rotation ticks, each row followed by its count of ticks
The counts run from 0 to 439.
[-0.73  0.58 -0.43 -0.02 -1.00 -2.38  0.13 -1.06  0.38 -1.17 -3.60 -1.67
 -1.92  2.54 -0.57 -1.49  1.49 -2.71  2.22  0.06  1.23  1.59 -1.34 -0.73
  0.62  1.27  0.61 -2.95 -0.65 -0.88 -1.40  1.21  0.82  1.61] | 168
[-2.59 -0.50  1.33  0.03 -1.68 -2.27  1.69  0.34  0.24 -1.94 -0.77 -2.35
 -2.03  3.20 -0.50 -0.62 -2.19 -0.27  0.13  0.34 -0.49  1.71  0.41  0.46
  0.04  0.76 -4.08  1.73  0.99  0.98 -0.62  0.06  1.04  0.46] | 427
[-0.46  1.27  0.67 -1.02  0.15 -1.88  1.97 -0.84  0.57 -3.32 -1.94 -2.23
 -2.51  1.49  1.71  1.01 -0.45 -0.83 -1.50 -0.37  0.40  1.38 -0.30 -1.44
  1.25  1.04 -1.82 -1.57  0.90 -0.09 -3.31 -0.24 -1.59  2.17] | 388
[-3.05  0.36 -1.79 -2.27 -1.35 -0.70  1.77 -0.21 -1.88  2.26 -1.76  1.89
 -2.12  2.16  0.93  1.40 -1.04 -1.42  0.61 -1.23  0.00 -0.08 -2.01 -0.12
  0.58  1.49 -2.77 -0.22 -1.65 -2.08 -0.27 -0.96  0.41 -0.61] | 124
[-1.35  2.41  0.46  2.92 -2.89  0.78  0.32 -1.01 -0.20 -0.96  1.16  1.15
 -0.74  1.17 -1.49  0.37  2.41  0.21 -1.89 -0.26 -0.32  0.18  0.21 -0.63
 -0.89  1.37 -3.13  0.81 -1.31  1.11 -1.33  0.55 -2.32  3.26] | 51
[-1.20  1.21 -3.37 -0.18 -3.11  1.61  0.84 -0.66 -1.11 -0.02  0.66  0.73
  1.71  2.58 -1.75 -0.30  1.15  1.17 -0.08 -1.44  0.50 -1.13 -0.98  0.06
  1.63 -0.39 -1.85  1.00 -3.65  0.74 -1.85  0.60 -0.74  2.09] | 272
[-2.37  0.68 -0.03 -1.50 -2.53  0.71  1.40  1.10  0.78  1.66 -1.08 -2.35
  0.37  3.13  0.91 -1.89 -0.39  0.00  0.68  0.54 -1.80  0.06 -1.26  2.17
  2.86  0.05 -1.15  0.07 -0.40  2.03 -0.90 -0.01  0.27  3.14] | 295
[-0.75  1.51  0.61 -1.10 -1.90 -0.70  0.87 -0.99  0.03  1.14 -3.28  0.96
 -2.70  1.10 -2.24 -1.57  1.82 -2.20  1.35  0.45  1.32 -0.42 -1.67  1.00
  2.60  2.33 -0.72 -1.05 -0.84 -0.73 -1.54  2.02 -0.28  1.07] | 162
[ 0.55  0.47  2.81  0.69 -3.09 -0.41  1.31 -1.21  0.81 -2.24  0.63 -1.09
 -3.60  2.73  1.26  0.13  0.47 -0.82  1.32 -1.84 -0.13  1.35  0.46 -0.40
  2.18 -1.87 -0.55 -0.11 -0.05  0.35 -1.18  0.69 -2.24  1.77] | 18
[ 0.56  0.25  0.22 -0.24 -1.93  0.03  1.83  0.05 -0.38 -1.29 -1.68 -2.12
 -2.83 -1.17  1.03  2.12 -0.20 -0.47 -3.13 -1.07  0.79  1.55 -1.82 -0.81
  1.35  1.56 -3.42 -0.47  1.04  0.39 -0.69  0.12 -1.38  2.55] | 376
[-1.11 -0.02  0.20  1.08 -3.06  0.03  0.21 -0.16 -1.47 -0.65  1.17 -1.04
 -0.54  1.70 -0.38  1.05  1.47 -0.59 -2.10 -1.84 -0.85  0.80 -1.91 -0.24
 -2.75  1.23 -3.72 -1.65 -0.26  1.55 -0.74  0.57 -1.43  3.23] | 44
[ 0.49  1.04  0.06  0.68 -3.03 -0.23  1.39 -0.44 -3.03  0.67 -1.15 -0.66
 -2.14 -1.20  1.33  3.82  0.85 -1.49 -2.45 -0.85  1.25  0.73 -1.32  0.23
  1.10  0.08 -2.80 -1.51 -0.83  0.71 -0.63 -0.37 -0.32  1.93] | 365
[-2.38  0.19 -2.12 -0.40 -3.40 -0.57  1.73 -0.79 -1.30  2.36 -1.17  1.17
 -1.75  0.75 -1.12  0.44  0.44 -1.92  0.46 -0.86  1.65 -0.17 -2.56 -1.38
  0.06  0.33 -1.83  0.50 -2.66 -1.94 -1.47 -1.01  0.65 -1.52] | 132
[ 1.00 -0.13  2.17  0.84 -4.55  2.12  1.07 -2.18  0.12 -1.15  0.68 -0.61
 -3.19  0.37 -0.46  0.53  0.43 -0.19  0.99 -2.46 -0.11  1.20 -0.26 -0.15
  2.22 -0.89 -1.44  2.16 -1.08  0.17 -1.34  1.19 -0.79  1.01] | 10
[-0.02 -0.07  1.55  0.15 -3.33  0.51 -0.33 -0.53 -1.32 -1.86 -0.17  1.18
  0.65  0.55 -1.26  1.57 -0.27  0.96 -1.24 -2.84  3.15  0.12 -0.15 -0.24
  1.98  1.40 -1.47  2.11 -3.84  1.15  1.19  1.03 -0.07  0.62] | 232
[-1.13  0.42  0.29 -1.62 -1.40 -1.87  0.74  0.27 -0.71  1.69 -3.78 -0.43
 -2.39  1.95 -0.89 -1.14  1.53 -2.59  0.91  0.39  1.11 -0.58 -1.92  1.46
  1.48  2.19 -1.37 -2.18  0.23  0.15 -1.10  1.97  0.28  1.44] | 164
[-2.83  2.20  0.47 -0.22 -0.89 -0.01  0.44 -0.17  0.13 -2.52 -0.43  0.39
 -1.67  2.42  0.56 -0.37 -0.39  1.15  0.20  1.81 -1.36  3.01  1.63 -0.97
  0.19  1.66 -2.72 -1.12  0.20  1.63 -0.34 -1.70 -1.29  3.45] | 67
[-1.79 -1.89  0.43  0.43 -0.85 -0.65 -1.66 -0.34  0.33 -1.83 -3.71 -0.69
 -2.09  1.48  0.63  1.06  0.51 -0.54  0.19 -0.31  0.52  0.92  1.61 -0.32
  0.62  3.12 -2.09  0.64  0.48  2.98  0.76  2.33  1.57  2.13] | 196
[-0.31  1.74  0.43 -0.82 -1.66 -0.66  1.06 -1.44  0.55  0.59 -3.16  0.91
 -3.00  0.88 -2.45 -1.96  2.15 -2.15  1.93  0.50  1.20  0.33 -1.40  0.32
  2.85  2.10 -0.28 -0.81 -0.66 -0.93 -1.31  1.77 -0.46  1.01] | 161
[ 0.28 -0.24  2.52 -1.55 -2.53 -0.33  1.00 -0.64 -0.62 -1.91  0.49 -1.59
 -2.95  3.12  1.15  0.21  0.15 -0.83  0.73 -2.63 -1.21  1.69 -1.42 -0.32
  0.05 -0.17 -1.59 -2.65  0.90  0.72 -0.34  0.73 -2.00  2.23] | 26
[ 0.69  0.98  2.46 -0.64 -2.38 -0.01  0.97 -1.92 -0.16 -2.60  0.91 -0.34
 -2.40  2.99  0.46 -0.28  1.04 -0.71  1.47 -2.73 -1.10  2.27 -0.84 -0.87
  0.10 -0.02 -0.69 -2.69 -0.11 -0.15 -0.91  0.54 -2.54  2.19] | 28
[-1.36  1.31  1.12 -2.44 -0.74 -0.25  2.12 -1.37 -1.43 -1.60 -1.25 -0.42
 -1.28  0.23 -0.79  0.55 -0.08 -0.93 -2.00 -1.36 -0.75 -0.32 -1.77 -0.02
  0.04  3.33 -2.94 -0.87 -0.21  0.25 -4.37 -0.02 -1.26  1.31] | 394
[-0.14  1.54  0.71  1.89 -2.35 -1.18  0.62 -1.66 -0.60 -2.47  1.15 -0.80
 -0.84  3.12  0.44  0.61  1.88 -1.07  0.11 -2.03 -0.34  1.42 -0.48 -1.36
 -1.72 -0.67 -0.91 -2.67 -1.23 -0.02 -1.69 -0.05 -2.08  2.99] | 38
[-1.88 -0.01 -0.61  0.66 -1.45 -0.31  1.43 -0.24 -2.12 -1.57 -0.66 -1.20
 -1.15  1.37 -1.84  1.05 -0.81 -0.54 -1.49 -0.48 -0.99  0.86 -0.11  1.08
 -1.05  2.10 -5.33  2.42 -0.47  0.64 -2.13  0.97  1.48  0.87] | 415
[-2.56  0.59 -0.16  1.78 -2.26 -0.72  0.29  0.71  0.00 -1.03  0.22 -1.05
 -1.45  2.40  0.82  0.81  0.96 -0.06 -2.57  0.81 -0.60  0.64  0.27 -0.40
 -1.03  0.66 -3.97 -0.39  0.86  2.41 -0.45  0.05 -1.87  3.84] | 55
[-1.04 -0.29  2.65 -0.42 -3.58 -1.13 -0.87 -1.12 -2.33 -1.35 -0.83  0.76
  1.23  0.96 -0.85  1.37  0.02 -0.47 -0.56 -1.72  3.25 -0.28  0.44 -0.35
  0.87  0.71  0.06  0.43 -4.36  2.11 -0.45 -0.32  1.29  0.05] | 222
[-1.82 -0.04  0.45  0.28 -3.07  0.57  0.37 -2.07  1.82  0.38 -1.59 -0.69
 -2.64  0.26  3.89  1.21 -0.06 -0.48  1.37 -1.12 -1.81  2.50 -0.07 -2.49
  1.46  0.47 -0.63 -0.60  0.94  1.67  0.79 -1.32  0.13  1.66] | 338
[-1.26  0.05 -0.35 -0.40 -3.58 -0.50  1.63 -0.09  1.25  1.49 -2.38 -0.43
 -3.29 -0.01 -2.55 -2.03  1.22 -1.77  0.36  0.45  1.80  0.22 -2.40 -0.33
  2.77  1.19 -1.72  0.87 -0.15 -0.38 -1.15  1.11 -0.32  0.10] | 152
[-2.93 -0.12  1.85  0.25 -2.21 -1.89  1.86  0.16 -0.36 -0.79 -0.45 -1.41
 -1.64  2.33 -1.41 -0.40 -1.57 -0.62 -1.06  0.55 -0.10  0.16  0.31  1.49
  0.13  1.22 -4.49  2.87  0.36  1.51 -1.50  0.07  0.86  0.28] | 425
[-0.70  1.09  0.98 -1.40 -0.35 -1.45  2.09 -0.01 -0.36 -1.62 -2.14 -1.67
 -2.84  0.68  1.65  1.52 -0.27 -0.90 -2.73 -0.25  0.34 -0.07 -0.68 -0.03
  1.57  1.69 -2.83 -1.08  1.25  0.58 -2.78  0.24 -1.93  2.13] | 386
[-2.23 -1.82  1.03  0.17 -1.90  0.21 -1.66 -0.59  0.23 -0.53 -3.50 -0.41
 -1.43  0.24 -0.71  0.60  0.99 -0.94 -0.73 -0.39  0.85 -0.29  0.27  0.08
  0.33  3.81 -2.50  1.42  0.02  2.88  0.16  2.43  1.60  2.00] | 194
[ 0.48 -0.14  1.13  1.72 -4.35  1.44  0.51 -2.70 -1.56 -0.43  0.02 -1.24
 -1.83  0.74  0.29  1.67  0.29 -1.18  1.50 -2.48  0.15 -0.58  0.07 -0.29
  1.12 -2.05 -0.79  1.93 -2.77 -0.10 -2.97  0.44  0.96  0.81] | 0
[-1.11  1.69  1.55 -1.99 -0.93 -0.30  2.16 -1.82 -0.50 -1.66 -0.96 -0.32
 -1.22 -0.10 -1.08  0.24  0.21 -0.95 -1.75 -1.22 -0.37 -0.02 -1.75 -0.60
  0.36  3.11 -2.44 -0.58 -0.59 -0.16 -4.69 -0.39 -1.43  1.19] | 393
[-0.09 -0.88  0.23  0.04 -2.05 -1.05 -0.05  1.01 -0.02 -3.21 -0.83 -0.92
 -0.29  2.98  1.71  1.97 -1.18  1.17 -1.16 -2.35  3.41  0.77  0.56 -0.71
  2.25 -0.08 -1.68  0.85 -1.84  1.23  2.19  0.91 -0.86  1.77] | 237
[-2.48  0.37  2.22 -0.89 -0.79 -2.65  1.74 -0.41 -1.07 -1.07 -0.91 -0.04
 -1.75  4.39  0.03 -0.51 -2.22 -0.18  1.94  0.10 -0.77  1.41  0.32  1.90
  0.25  0.99 -3.41 -0.09  0.08  0.02  1.15  0.02  0.81  0.61] | 437
[-2.57 -2.15  2.22 -1.67 -1.73 -1.83 -1.57 -0.52 -0.29 -1.95 -3.14 -1.05
 -1.27  1.84  1.18  0.42 -0.31 -0.54  0.51 -0.24  1.06  0.65  1.24 -0.73
  0.78  2.04 -1.03 -0.55  0.05  3.71 -0.19  0.10  1.77  0.86] | 206
[-0.62  1.11 -0.07  2.60 -1.87 -0.66 -1.34 -2.03 -0.47 -0.41 -3.39  0.26
 -0.47  0.75 -2.08 -0.07  2.63 -2.49  0.81 -0.39  1.75  0.00 -0.45  0.11
 -0.15  2.78 -0.33  0.34 -2.27 -0.04 -1.53  2.46  1.32  2.03] | 181
[-1.26  0.13 -2.42  0.30 -3.39  0.25  1.69  0.22 -0.95  2.30 -2.06  0.69
 -3.17  0.40 -1.48  0.36  1.05 -1.92 -0.09  0.09  1.70 -0.20 -1.90  0.29
  2.09  0.49 -3.35  1.38 -0.84 -1.03 -0.09  1.32  0.26 -0.26] | 143
[-2.12  1.21  2.81  0.31 -1.98 -1.14  1.97 -2.04  0.95 -2.51 -0.11 -0.02
 -1.62  2.41 -2.29 -1.83 -1.54  0.14  1.81  0.00 -0.49  2.22  0.55 -0.03
  0.66  1.54 -2.41  2.15 -0.57 -0.27 -0.99 -0.53  0.75 -0.07] | 431
[-1.43  2.72  0.13  0.20 -0.43 -0.75  1.68 -2.58 -2.01 -2.20 -0.71  0.51
 -0.61  1.29 -1.68  1.05  0.79 -1.12 -0.84 -0.73 -0.14 -0.18  0.05  0.03
 -0.34  1.84 -2.17  0.13 -2.25 -0.82 -5.00 -0.21 -0.26  0.93] | 402
[-3.06 -1.26  3.00 -1.04 -2.31 -1.19 -1.15 -0.99  0.27 -0.57 -2.88  0.59
 -1.20  0.64 -0.37  0.12  0.64 -0.78 -0.32 -0.08  1.63 -1.17  1.28  0.14
  1.38  2.80 -0.98  0.98 -1.03  3.69 -1.16  0.75  1.24  0.89] | 203
[-1.92  0.88  0.42 -1.61 -2.00  1.51  0.78  0.05 -0.90  2.14 -1.34 -1.34
  1.26  2.72  1.24 -0.89 -0.29 -0.81  1.77 -0.80 -2.93  0.97 -2.03  2.34
  1.20  1.74 -1.12 -1.20 -1.33  0.70  0.04 -0.09  1.13  3.05] | 305
[ 1.27  1.67 -0.21  2.22 -2.73 -0.71  1.55 -1.20 -0.57 -1.96 -1.17 -1.99
 -2.36 -0.80  1.61  2.58  0.59 -1.00 -1.67 -0.82  1.85  2.44 -0.55 -2.20
  1.53 -0.92 -1.13 -1.23 -0.59 -0.31 -1.06 -0.88 -1.02  2.10] | 369
[-1.34  0.28 -2.81 -0.95 -2.46  1.85  0.98  1.41  0.57  0.02 -0.47 -2.58
 -0.05  2.89  0.03 -1.11 -0.57  1.52  0.34 -0.03 -1.54  1.09 -0.68  0.73
  2.37  0.00 -2.64  1.06  0.02  1.80  0.44  0.97  0.21  3.39] | 286
[-1.72  0.23 -1.27  0.34 -0.27 -1.99  1.16 -0.54 -2.16 -2.46 -1.06 -2.44
 -0.77  2.83 -0.12  1.72 -0.65 -1.34 -1.17 -0.68 -0.51  1.20  0.00 -0.45
 -1.70  0.74 -3.48 -0.19 -0.70  0.00 -3.53 -0.14  0.98  1.13] | 407
[-1.08 -0.89  1.31 -1.44 -1.34 -1.57 -1.60 -0.62 -2.54 -3.03 -2.15  0.17
 -0.41  2.89  1.01  2.01 -0.52 -0.21  1.29 -1.35  1.92  1.55  1.76 -0.03
  0.82  0.90 -0.50 -1.53 -2.47  2.25  0.81  0.15  1.74  0.92] | 217
